Here are some points, each followed by its number:
[1.6 1.8 1.8 1.5 0.9 0.5 0.4 0.7 1.4 2.0 2.5 2.6 2.5 2.1 1.4 0.8 0.5 0.5 0.9 1.4 1.6 1.4 1.4 1.0] 0
[-0.2  0.0 -0.3 -0.4 -0.3  0.0  0.2  0.4  0.2  0.0 -0.2 -0.3 -0.1  0.3 -0.2 -0.5 -0.4 -0.3  0.0  0.2  0.2 -0.1 -0.5
 -0.7] 1
[-2.4 -2.4 -2.2 -1.4 -0.3  0.3  0.2 -0.4 -1.7 -2.8 -3.4 -3.4 -3.1 -2.1 -0.9  0.1  0.2 -0.1 -1.2 -2.2 -2.7 -2.6 -2.3
 -1.4] 2
[ 0.4 -0.1 -0.5 -1.2 -1.8 -2.3 -2.8 -3.1 -3.3 -3.3 -3.3 -3.2 -2.8 -2.5 -2.1 -1.5 -0.8 -0.3  0.2  0.5  0.7  0.8  0.8
  0.7] 3
[-1.8 -1.7 -1.3 -0.4  0.3  0.4  0.0 -0.8 -1.9 -2.6 -2.8 -2.7 -2.1 -1.1 -0.2  0.1  0.1 -0.6 -1.5 -2.0 -2.1 -2.0 -1.3
 -0.4] 4
[2.3 2.2 2.4 2.6 2.3 1.6 1.0 0.6 0.7 1.3 2.2 3.0 3.3 3.1 3.0 3.0 2.8 1.8 1.0 0.2 0.0 0.1 0.7 1.4] 5
[0.7 0.4 0.3 0.5 0.8 0.7 0.5 0.4 0.7 0.9 0.9 0.6 0.5 0.6 0.9 0.9 0.5 0.3 0.5 0.7 0.6 0.2 0.1 0.2] 6
[ 0.3  0.6  0.5  0.2  0.1 -0.1  0.4  0.1  0.2  0.5  0.7  0.9  0.8  0.5  0.3  0.1  0.3 -0.1 -0.1  0.1  0.2  0.3  0.2
 -0.1] 7
[-0.2 -0.1  0.3  0.4  0.8  1.0  1.3  1.7  2.1  2.3  2.5  2.4  2.2  1.9  1.6  1.2  0.9  0.6  0.3  0.0 -0.2 -0.4 -0.4
 -0.4] 8
[ 0.8  0.3 -0.3 -1.1 -1.6 -2.0 -2.0 -1.8 -1.3 -0.8 -0.3 -0.1 -0.2 -0.5 -0.9 -1.4 -1.8 -2.0 -1.9 -1.4 -0.9 -0.2  0.3
  0.7] 9
[0.9 1.1 1.1 1.1 1.1 0.8 0.6 0.5 0.6 1.0 1.3 1.4 1.5 1.4 1.4 1.3 1.2 0.9 0.6 0.2 0.1 0.3 0.5 0.6] 10
[0.6 0.9 0.6 0.6 0.6 0.6 0.4 0.4 0.6 0.8 0.9 1.0 1.1 1.6 1.0 0.7 0.7 0.6 0.3 0.2 0.2 0.1 0.2 0.2] 11
[1.1 1.4 1.5 1.7 1.6 1.6 1.6 1.7 1.8 2.0 2.0 2.1 2.0 1.7 1.5 1.2 0.9 0.5 0.3 0.1 0.0 0.0 0.2 0.3] 12
[-1.8 -2.5 -2.2 -1.2  0.1  0.6  0.3  0.2 -0.1 -1.5 -2.7 -3.3 -2.9 -1.9 -0.5  0.4  0.3  0.5  0.3 -0.9 -2.1 -2.6 -2.3
 -1.3] 13
[ 0.1  0.1  0.1 -0.1 -0.1 -0.2 -0.2 -0.2 -0.2  0.1  0.2 -0.2 -0.2 -0.2 -0.3 -0.3 -0.4 -0.2 -0.2 -0.2 -0.1  0.1  0.3
  0.0] 14
[ 0.2 -0.4 -1.0 -1.6 -1.9 -2.0 -1.7 -1.1 -0.5 -0.1  0.0  0.0 -0.4 -1.0 -1.5 -2.0 -2.2 -2.1 -1.8 -1.0 -0.3  0.4  0.6
  0.7] 15
[-3.1 -3.1 -3.0 -2.3 -1.4 -0.3  0.2  0.1 -0.1 -0.9 -2.0 -3.2 -3.9 -4.1 -4.0 -3.4 -2.3 -0.9  0.2  0.6  0.8  0.5 -0.5
 -1.7] 16
[ 1.4  0.7  0.3  0.1  0.1  0.3  0.4  0.7  1.3  2.2  2.6  2.0  1.3  0.9  0.8  0.7  0.4  0.4  0.7  1.2  1.4  0.5 -0.1
 -0.5] 17
[ 0.0 -0.5 -0.7 -0.9 -1.1 -0.8 -1.4 -1.6 -1.8 -1.6 -1.2 -0.4 -0.8 -1.3 -1.6 -1.6 -1.5 -1.2 -1.0 -1.1 -1.0 -0.8 -0.4
  0.1] 18
[-0.4 -0.7 -1.2 -1.5 -1.9 -2.2 -2.4 -2.4 -2.7 -2.7 -2.6 -2.4 -2.1 -1.8 -1.4 -0.9 -0.5  0.0  0.3  0.6  0.6  0.6  0.5
  0.2] 19
[-0.5 -0.4 -0.3 -0.1  0.2  0.5  0.8  1.2  1.4  1.5  1.6  1.6  1.6  1.6  1.5  1.3  1.0  0.7  0.3 -0.1 -0.4 -0.7 -0.8
 -0.7] 20
[-0.8 -0.9 -0.9 -1.1 -1.0 -0.6  0.0  0.0 -0.6 -1.4 -1.9 -1.9 -1.7 -1.9 -1.5 -0.9 -0.1  0.3 -0.2 -0.8 -1.1 -1.1 -1.0
 -1.2] 21
[ 0.7  0.0 -0.8 -1.3 -1.4 -1.0 -0.5  0.0  0.1  0.1 -0.2 -0.8 -1.5 -1.9 -1.9 -1.3 -0.4  0.2  0.4  0.5  0.4 -0.1 -0.9
 -1.4] 22
[-0.1 -0.3 -0.5 -0.6 -0.8 -0.9 -0.9 -0.8 -0.7 -0.6 -0.9 -0.9 -0.9 -0.9 -0.9 -0.7 -0.6 -0.4 -0.2  0.1  0.2  0.4  0.3
  0.1] 23
[0.4 0.7 0.7 0.7 0.8 0.7 0.4 0.4 0.5 0.6 0.8 1.1 1.1 1.1 1.0 0.8 0.5 0.2 0.2 0.1 0.4 0.4 0.4 0.4] 24
[ 0.0  0.5  0.7  0.5  0.2 -0.1 -0.1  0.3  0.2  0.4  0.9  1.4  1.5  1.2  0.7  0.1 -0.2  0.0 -0.6 -0.4  0.0  0.2  0.2
  0.1] 25
[ 0.8  0.5  0.0 -0.7 -1.7 -2.3 -3.0 -3.5 -3.8 -4.0 -4.1 -3.9 -3.7 -3.3 -2.8 -2.1 -1.4 -0.7  0.0  0.5  0.8  0.8  0.9
  0.8] 26
[-0.7 -0.1  0.5  0.8  1.1  1.2  1.4  1.3  1.0  0.7  0.5  1.1  0.7  0.8  1.1  1.3  1.5  1.1  1.1  0.8  0.3 -0.3 -0.7
 -0.8] 27
[-0.6 -0.5 -0.5 -0.4 -0.4 -0.2 -0.2  0.2  0.5  0.7  0.9  1.0  0.8  0.6  0.3  0.1 -0.1 -0.4 -0.5 -0.6 -0.6 -0.6 -0.5
 -0.2] 28
[ 0.2 -0.3 -0.8 -1.4 -1.5 -1.6 -1.2 -0.8 -0.4 -0.1 -0.1 -0.2 -0.4 -0.9 -1.4 -1.8 -2.0 -1.7 -1.2 -0.7  0.0  0.5  0.8
  0.6] 29
[-0.8 -0.8 -0.6 -0.4 -0.3 -0.2  0.2  0.4  0.6  0.7  0.8  0.7  0.6  0.3  0.1 -0.2 -0.5 -0.6 -0.8 -0.8 -0.7 -0.6 -0.2
 -0.8] 30
[-0.2  0.0  0.2  0.4  0.4  0.3  0.4  0.3  0.0  0.0  0.4  0.5  0.2  0.1  0.3  0.4  0.5  0.5  0.3  0.1 -0.1 -0.3 -0.3
  0.0] 31
[ 0.0  0.3  0.6  0.7  0.8  0.6  0.6  0.6  0.4  0.3  0.4  0.5  0.5  0.5  0.7  0.8  0.7  0.7  0.5  0.4  0.1 -0.1 -0.2
  0.0] 32
New points follow, each followed by the numbers of its five nearest points above by angle, seen from the average point of the numbered points, nearest first.
[-0.7 -0.8 -0.8 -0.8 -0.3  0.1  0.3  0.3  0.3  0.4  0.1 -0.2 -0.7 -0.9 -0.9 -1.0 -0.7 -0.2  0.2  0.3  0.4  0.3  0.3
  0.0] 16 22 29 1 23
[-0.5 -0.2  0.1 -0.1 -0.3 -0.3 -0.5 -0.3  0.2  0.3 -0.2 -0.3 -0.4 -0.4  0.0  0.1 -0.2 -0.5 -0.6 -0.5 -0.2  0.2 -0.2
 -0.6] 30 15 29 9 16
[-1.6 -1.3 -0.8 -0.1  0.4  0.3  0.0 -0.8 -1.7 -2.4 -2.7 -2.4 -1.8 -0.8 -0.1  0.1  0.1 -0.5 -1.3 -1.8 -1.8 -1.7 -1.0
 -0.1] 4 2 13 21 18
[-1.4 -1.2 -0.4  0.2  0.4  0.4  0.2 -0.6 -1.4 -1.8 -1.7 -1.6 -0.8  0.0  0.3  0.4  0.1 -0.5 -1.3 -1.6 -1.5 -1.3 -0.7
  0.1] 4 2 13 21 18
[ 0.3  0.4  0.1 -0.1 -0.2  0.0  0.1  0.1  0.2  0.2  0.1  0.2  0.0 -0.2 -0.3  0.0  0.1  0.1  0.2  0.2  0.2  0.2 -0.1
 -0.2] 17 0 7 6 12
[-3.0 -3.0 -3.1 -2.7 -1.7 -0.7  0.1  0.1 -0.1 -0.6 -1.7 -3.0 -3.8 -4.2 -4.2 -3.7 -2.7 -1.4 -0.1  0.5  0.7  0.7  0.0
 -1.4] 16 21 23 22 19
[-0.4 -0.2  0.2  0.3  0.1 -0.1 -0.3 -0.3  0.2 -0.2 -0.2 -0.1  0.1  0.4  0.2 -0.1 -0.3 -0.3  0.1 -0.3 -0.5 -0.4 -0.2
  0.0] 25 28 24 11 5
[ 0.1 -0.4 -0.9 -1.1 -1.0 -0.7 -0.1  0.2  0.1  0.0 -0.4 -1.0 -1.4 -1.5 -1.2 -0.8 -0.1  0.3  0.4  0.4  0.0 -0.7 -1.1
 -1.2] 22 21 16 13 2
[-0.3 -0.1  0.0 -0.3 -0.5 -0.4  0.1  0.0 -0.3 -0.5 -0.4 -0.1 -0.2 -0.3 -0.5 -0.4  0.0  0.1 -0.4 -0.6 -0.5 -0.3 -0.2
 -0.5] 21 2 4 18 13
[-0.8 -0.7 -0.7 -0.5 -0.1  0.2  0.4  0.4  0.4  0.1 -0.3 -0.6 -0.8 -0.2 -0.7 -0.6 -0.4  0.1  0.2  0.3  0.3  0.1 -0.3
 -0.7] 16 1 22 13 21
[-0.8 -0.7 -0.8 -0.6 -0.3  0.2  0.3  0.4  0.4  0.3  0.1 -0.3 -0.8 -1.0 -1.0 -1.0 -0.5  0.0  0.3  0.4  0.4  0.5  0.2
 -0.2] 16 22 1 23 21
[2.7 2.6 2.8 2.7 1.8 0.7 0.5 0.9 2.0 3.2 3.8 3.7 3.9 3.5 2.3 1.2 0.5 0.5 1.3 2.4 2.7 2.6 2.4 2.2] 0 24 7 11 10
[-1.3 -1.4 -0.8 -0.2  0.4  0.3  0.1 -0.8 -1.6 -2.1 -2.1 -2.0 -1.5 -0.6  0.1  0.2  0.0 -0.6 -1.3 -1.7 -1.7 -1.6 -1.2
 -0.2] 4 2 13 21 18
[ 3.2  2.2  1.1  0.5  0.3  0.7  1.4  2.9  4.1  4.7  4.4  3.4  2.2  1.3  0.8  1.0  1.5  2.5  3.5  3.7  3.2  2.0  0.7
 -0.2] 17 0 6 7 12
[-0.9 -0.9 -0.4  0.1  0.4  0.3  0.3 -0.1 -0.9 -1.3 -1.2 -1.3 -0.8  0.0  0.4  0.3  0.4 -0.1 -0.8 -1.2 -1.0 -1.1 -0.7
  0.0] 4 2 13 21 18
[-0.1 -0.3 -0.4 -0.4 -0.5 -0.6 -0.5 -0.5 -0.4 -0.5 -0.6 -0.6 -0.7 -0.7 -0.7 -0.6 -0.5 -0.4 -0.2  0.0  0.2  0.3  0.1
  0.0] 23 3 26 19 16
[-0.5 -0.5 -0.3 -0.1 -0.2 -0.6 -0.8 -0.7 -0.7 -0.3  0.1 -0.4 -0.6 -0.8 -0.6 -0.5 -0.2 -0.5 -0.6 -0.7 -0.7 -0.4  0.1
 -0.1] 18 9 15 29 23
[-0.3 -0.1  0.1  0.2  0.0 -0.3 -0.5 -0.5 -0.2  0.3 -0.3 -0.4 -0.4 -0.3 -0.1  0.0 -0.1 -0.2 -0.5 -0.6 -0.5  0.0 -0.2
 -0.6] 4 2 9 18 21
[ 0.5  0.9  1.1  1.4  1.5  1.7  1.7  1.8  1.9  1.9  2.1  2.2  2.2  2.0  1.8  1.5  1.2  0.8  0.5  0.3  0.0 -0.1 -0.2
  0.0] 12 8 11 24 10
[-1.0 -1.2 -1.4 -1.5 -1.2 -0.8 -0.2  0.1  0.2  0.1  0.0 -0.5 -1.0 -1.8 -1.9 -1.9 -1.7 -1.1 -0.5  0.2  0.5  0.6  0.5
  0.2] 16 29 15 23 22
[-0.3  0.1  0.3  0.2 -0.1 -0.4 -0.3  0.1  0.0 -0.3 -0.1  0.2  0.4  0.3  0.0 -0.3 -0.3  0.1 -0.2 -0.6 -0.5 -0.1  0.0
  0.0] 25 28 7 24 5
[ 0.6 -0.1 -0.2 -0.2  0.0  0.4  0.3  0.2  0.2  0.5  1.5  0.7  0.4  0.4  0.5  0.6  0.2 -0.1 -0.3 -0.3  0.7 -0.3 -0.7
 -0.7] 17 8 20 12 6
[-0.2  0.0  0.2  0.2  0.1  0.0 -0.2 -0.3 -0.4  0.2 -0.4 -0.3 -0.1 -0.2 -0.2 -0.2 -0.1 -0.3 -0.2  0.3 -0.2 -0.2  0.0
  0.0] 14 26 3 32 23
[-2.0 -2.0 -2.1 -1.7 -1.2 -0.4  0.1  0.1  0.0 -0.5 -1.4 -2.2 -2.8 -2.9 -2.8 -2.6 -1.8 -0.8  0.0  0.5  0.6  0.4 -0.4
 -1.2] 16 21 22 23 19
[-0.2  0.1  0.2  0.0 -0.2 -0.2  0.0  0.4 -0.1 -0.2 -0.1  0.1  0.2  0.0 -0.2 -0.2  0.0  0.3 -0.1 -0.3 -0.2 -0.2 -0.1
 -0.3] 25 31 12 32 27
[ 0.8  0.7  0.3 -0.2 -0.8 -1.5 -1.9 -2.4 -2.7 -3.0 -3.0 -3.0 -2.9 -2.7 -2.6 -2.2 -1.8 -1.2 -0.8 -0.2  0.3  0.5  0.8
  0.8] 26 3 23 19 18
[-0.6 -0.9 -0.6 -0.1  0.4  0.5  0.2  0.4  0.3 -0.2 -0.9 -1.2 -0.9 -0.4  0.3  0.4  0.4  0.4  0.5  0.0 -0.8 -1.1 -0.9
 -0.3] 13 2 4 21 27
[ 0.0 -0.3 -0.5 -0.2 -0.2 -0.6 -0.6 -0.4  0.1  0.2 -0.1 -0.5 -0.6 -0.4 -0.4 -0.6 -0.6 -0.3  0.1  0.3 -0.2 -0.6 -0.7
 -0.4] 22 16 21 23 18
